viz: -1.757  2.118  2.459  2.551  -1.834  0.249
ruga: -8.007  -1.604  0.774  1.688  -3.993  -2.486
bafa: 0.245  1.343  5.792  0.635  -3.045  -0.479
Lakek: -3.353  -5.896  -0.993  1.273  1.240  0.586
Vun: -3.782  0.104  0.071  -0.632  -1.898  -1.668
mozig: 0.233  -8.008  -1.604  0.774  1.688  2.475
Puz: -1.814  0.949  -0.590  -1.755  0.504  0.454
beva: 0.760  -2.716  -2.284  -1.996  2.343  -1.955
gaval: -0.603  1.337  -2.332  2.797  -2.325  -1.469
muke: -4.614  -4.347  -0.863  0.540  -2.167  0.153
rev: -1.834  2.551  2.459
viz
rev: 1.688  0.774  -1.604  -8.008
mozig

Rodu: -2.445  -2.476  -4.670  -4.130  -1.225  -0.813  1.108  0.487  1.616  1.031  -1.212  -0.436  -4.283  -3.429  -2.032  -0.450  0.174  -0.559  0.013  -0.105  2.307  1.711  -1.524  -0.235  2.502  -1.224  0.192  -1.629  2.281  1.712  0.902  -0.126  -4.220  -3.715  -0.918  -2.249  1.031  2.457  0.432  -0.630  -0.186  -0.883  -0.711
zuz: -2.445  -2.476  -4.670  -4.130  -1.225  -0.813  1.108  0.487  1.616  1.031  -1.212  -0.436  -4.283  -3.429  -2.032  -0.450  0.174  -0.559  0.013  -0.105  2.307  1.711  -1.524  -0.235  2.502  -1.224  0.192  -1.629  2.281  1.712  2.565  1.177  0.653  -2.913  -3.683  -6.680  -2.927  0.695  1.610  3.016  4.486  3.136  1.301
Geb: -1.652  -1.010  -2.593  -2.204  0.094  -0.747  -0.152  -1.489  -0.284  0.030  -1.140  0.703  -2.668  -1.987  -1.014  0.207  -0.559  0.013  0.174  2.351  5.493  5.223  2.114  3.313  6.431  1.833  1.585  -1.933  0.313  -0.929  0.604  1.351  3.930  3.599  5.386  3.098  5.690  6.451  3.736  1.761  0.657  -1.839  -3.706
beno: -1.652  -1.010  -2.593  -2.204  0.094  -0.747  -0.152  -1.489  -0.284  0.030  -1.140  0.703  -2.668  -1.987  -1.014  0.207  0.680  0.369  1.679  2.351  5.493  5.223  -1.524  -0.235  2.502  -1.225  0.192  -0.690  1.863  0.402  0.901  -0.126  0.074  -2.657  -1.888  -5.779  -3.468  -1.378  -1.878  -1.270  0.093  -0.403  -0.458
tede: -1.652  -1.010  -2.593  -2.204  0.094  -0.747  -0.152  -1.489  -0.284  0.030  -1.140  0.703  -2.668  -1.987  -1.014  0.207  0.680  0.369  1.679  2.351  5.493  5.223  2.114  3.313  5.755  1.517  2.134  -0.690  1.863  0.402  0.901  -0.126  0.074  -2.657  -3.200  -7.245  -5.624  -4.730  -6.374  -0.186  -0.883  -0.630  -5.920
rest: -0.126  -4.220
-3.715  -0.918  -2.249  1.031  2.457  0.432  -0.630  -0.186  -0.883  -0.711
rev: -0.883  -0.186  -0.630
Rodu
-2.445  -2.476  -4.670  -4.130  -1.225  -0.813  1.108  0.487  1.616  1.031  -1.212  -0.436  -4.283  -3.429  -2.032  -0.450  0.174  -0.559  0.013  -0.105  2.307  1.711  -1.524  -0.235  2.502  -1.224  0.192  -1.629  2.281  1.712  2.565  1.177  0.653  -2.913  -3.683  -6.680  -2.927  0.695  1.610  3.016  4.486  3.136  1.301
zuz
-2.445  -2.476  -4.670  -4.130  -1.225  -0.813  1.108  0.487  1.616  1.031  -1.212  -0.436  -4.283  -3.429  -2.032  -0.450  0.174  -0.559  0.013  -0.105  2.307  1.711  -1.524  -0.235  2.502  -1.224  0.192  -1.629  2.281  1.712  0.902  -0.126  -4.220  -3.715  -0.918  -2.249  1.031  2.457  0.432  -0.630  -0.186  -0.883  -0.711
Rodu
rest: 1.351  3.930  3.599  5.386
3.098  5.690  6.451  3.736  1.761  0.657  -1.839  -3.706

tas: -5.866  2.488  2.154  1.261  -1.658  -4.163
lavo: 4.582  3.222  -3.377  1.260  -1.658  -1.013
Lofa: -3.501  0.308  3.152  -1.490  -4.739  -1.574
nibap: 4.582  -3.377  3.222  1.260  3.911  -1.038
Veb: -1.427  -4.745  4.752  1.067  -2.138  -3.038
nufu: 4.778  3.669  -5.078  -0.743  3.222  0.524
Tedo: 1.044  -3.155  3.571  -0.025  -3.832  -0.605
mos: -3.948  -0.099  -6.051  0.691  8.365  -2.501
Suzap: 6.907  -2.662  -1.455  2.829  2.502  -0.913
Fuf: 3.457  4.757  -5.747  0.552  2.531  -0.904
zagom: 0.544  3.670  -5.078  -0.743  2.047  0.001
rest: 3.670  -5.078  -0.743
2.047  0.001
rev: 3.222  -0.743  -5.078  3.669
nufu
rev: 1.260  -3.377  3.222  4.582
lavo
rest: 1.260  -1.658
-1.013
rev: -2.501  8.365  0.691
mos

big: -5.836  -5.855  -6.354  -5.312  4.445  -5.318  -5.278  4.242  -7.723  4.773  -6.366  -7.685  5.019  -7.181  -6.096  -5.423  3.951  -6.026  -5.508  -4.731  -5.245
Nar: -5.877  -5.892  -6.306  -5.385  7.189  -6.149  -5.355  6.920  -8.274  7.563  -6.339  -8.263  7.789  -7.838  -6.087  -6.231  6.454  -6.038  -5.577  -4.887  -6.071
Zaral: 7.551  7.589  -5.312  4.445  4.242  -5.318  -5.278  -6.354  8.915  -3.974  7.960  8.976  -4.510  8.630  7.801  7.014  -3.366  7.783  7.315  6.534  6.790
Favit: -9.102  -9.119  -9.582  -8.538  -7.499  -6.169  -8.569  -5.179  -7.847  -7.966  -6.365  -7.685  -6.432  -7.592  -9.350  -6.245  -6.024  -9.313  -8.768  -7.838  -6.126
rest: -6.366  -7.685
5.019  -7.181  -6.096  -5.423  3.951  -6.026  -5.508  -4.731  -5.245
rev: -6.149  7.189  -5.385  -6.306  -5.892  -5.877
Nar
rev: 4.242  -5.278  -5.318  4.445  -5.312  -6.354
big
rev: 8.976  7.960
Zaral
rev: 7.315  7.783  -3.366  7.014  7.801  8.630  -4.510  8.976  7.960  -3.974
Zaral

